Where one turn sends some rows of the set: a few examples, then the rows asked
K_125: [-4.00 -0.82 -3.05 -1.44  0.65  0.32  0.28 -0.35 -2.41  0.23  0.76 -3.12
  0.07  0.17  1.48  2.37 -2.32  0.11  0.70  2.22  1.34 -1.39 -0.21  1.40
 -1.29  2.85 -1.45 -1.52  0.38 -0.25]
K_529: [-0.33 -1.90 -1.24 -0.08 -1.23  1.06 -1.55 -1.69  3.00 -2.36  1.31 -1.96
  0.38  1.85 -1.35  1.72  0.09 -1.62 -2.62  1.27  0.58  0.29  0.09 -0.04
  0.61  0.07 -1.41 -1.01 -1.77  3.54]
K_825: [-0.76  1.38 -1.58  1.57 -0.50  0.93 -0.29  0.73 -3.73  1.19 -0.70  0.40
 -3.53  1.83  0.82 -0.39 -0.96  2.52  1.76 -0.87  1.73 -1.30 -1.65 -0.40
 -2.92  0.64 -1.40 -0.97  1.71 -0.25]
K_449: [ 0.41  0.51  1.70  1.85 -1.31  2.55  1.77 -2.30  1.19 -1.29  0.67  0.81
 -0.44 -1.95 -1.77 -2.16  2.62 -1.99  0.25  0.62 -1.71  2.07 -0.84 -0.77
 -2.84  0.18  0.81  0.04  1.65  1.58]
K_340: [ 0.31  1.27  1.98 -0.86 -0.74  1.52  0.03  3.87  0.18 -0.82  2.65 -2.09
 -1.58  0.04 -0.95  1.70 -2.49 -2.25  2.29  1.22 -0.45  1.66  0.62  1.01
  2.01 -2.04  1.45  1.00 -0.61 -0.62]
K_592: [ 0.88  1.44  0.69 -1.14 -0.45  0.84  0.38  4.38  1.04 -0.71  4.87 -1.52
 -0.25 -0.14 -0.35  1.51 -2.47 -1.74  2.37  0.97  0.81  1.62 -0.74  0.97
  0.63 -2.09  2.12  0.85  0.52 -0.85]
K_812: [ 0.74 -0.76  0.97 -1.29  0.01 -1.91 -1.25 -3.10  1.40 -1.67  0.99 -3.05
  1.52  0.16 -1.38 -2.89 -0.96 -1.74 -2.78  2.09 -0.28  0.26 -2.60  0.13
 -1.50  1.01  0.41 -0.35  0.02 -1.24]
K_883: [-0.72 -0.60  1.12  0.50  1.61 -0.14  0.43  2.50  0.83  2.00  2.66 -1.64
 -4.00 -0.02  1.45  0.58 -3.69 -0.25  2.39 -0.02  1.66 -0.57 -0.95  2.34
 -2.32 -1.41  0.62 -0.85 -2.41  0.22]
K_826: [-0.94  0.96  0.89  1.43 -0.30  1.74 -2.36 -0.27 -2.32 -0.34 -1.27 -2.61
 -1.31  1.22  0.33  0.67  0.26 -1.76  0.77  1.84  0.66  2.44  0.01 -1.39
 -1.41 -1.52 -1.32  1.23  1.17  3.54]
K_837: [-1.02  3.44  2.66  3.01  0.38 -0.48  1.37  1.99 -0.29  0.11  2.19  1.42
 -1.23  2.33 -0.94 -2.54  1.82 -0.23  0.72  0.69 -0.94 -0.86 -2.40 -0.58
 -2.40  0.93  1.25 -2.28  0.90 -2.04]
K_378: [ 0.67 -0.22  2.35  1.73  0.46 -1.88 -1.42 -1.17  0.00 -1.13  1.30 -0.87
 -0.03  1.37  0.42 -0.85 -2.01 -1.41 -3.38  1.01  1.90 -3.41 -1.87 -3.79
  1.11 -0.19 -0.33  1.65 -1.30 -1.32]
K_579: [ 0.38  0.13 -0.99 -0.01  1.42  2.35  4.17 -1.01  0.88 -1.95  0.49  1.79
  0.59 -1.05  1.47  0.20  0.15 -0.78 -1.16 -0.76  1.07  0.97 -0.29  0.62
  1.68  1.60 -1.65  0.55  3.81 -2.44]
K_659: [-1.27 -0.41  1.77  2.58 -2.87 -0.27  1.38 -1.44  0.62  1.71  4.46  2.16
 -0.53  1.76 -0.97  2.00  2.76  0.91 -0.76  1.43 -0.09 -3.32 -2.71  2.05
 -1.30  1.01 -2.23  0.50 -0.51 -0.35]
K_642: [-0.41 -0.25 -1.12  0.09  0.68  2.00  4.51  0.20 -0.36 -1.95  0.93  0.34
 -0.07 -0.20  1.31  0.29 -1.31 -1.35 -3.06 -0.37  1.26 -0.16 -0.91  1.61
  0.93  2.07 -2.00  0.80  4.61 -2.06]
K_79: [-3.76  0.84 -1.99  0.19  1.28 -1.06  1.25  2.57  3.42  0.70  2.09  1.06
 -0.21  2.14 -1.49  0.04 -0.66  0.82  2.22 -0.07  1.47 -3.07 -2.92  0.82
 -0.80 -0.56  0.83 -0.80 -1.45 -1.55]
K_678: [-0.70 -0.31  1.15  0.63 -2.73  0.58 -0.27  0.48 -1.08  0.97  1.85  1.88
 -1.42 -4.85 -0.14  3.75  1.55  0.73 -0.17  0.55  0.48 -2.22 -2.40  0.77
 -1.39  0.28 -1.33  3.03 -1.56 -0.80]
K_394: [ 0.21  0.51  2.52  1.95  1.88 -1.78 -1.78  0.28 -0.12 -1.30  2.25 -0.99
  1.72  1.05  0.66 -0.81 -1.57 -1.03 -2.74  0.44  1.25 -3.03 -3.23 -4.12
 -0.40  0.51 -0.72  0.47 -0.15 -1.77]
K_539: [-1.59 -0.30  2.15  0.95  0.10 -0.21  2.39 -2.25  2.98 -1.28  2.21 -0.89
 -0.11 -1.87  1.02  0.72  2.70 -2.70  0.43 -0.30 -2.54 -3.35 -1.71  2.79
 -1.30  0.74  0.01 -1.20 -1.78 -0.21]
K_214: [-1.11 -0.64  0.12  0.80 -3.82  1.66 -0.73  0.76 -1.86  0.80  1.88  1.80
 -2.28 -3.18 -1.04  3.97  0.05  0.08 -0.56 -0.31  0.21 -3.52 -2.43 -0.18
 -2.49  0.64 -1.23  2.33 -0.18 -0.56]
K_758: [-3.28  0.05 -2.58 -1.54  1.64  1.46  1.09  0.06 -0.30 -1.22 -0.02  1.28
 -0.15 -0.42  0.89  0.96  0.67 -1.47 -1.10  2.74  2.90 -0.13  0.62  2.52
  0.37 -1.41 -0.61  0.52  3.71  1.95]

K_125 -> K_79
K_579 -> K_340
And these:
K_812 -> K_758
K_642 -> K_592
K_837 -> K_449

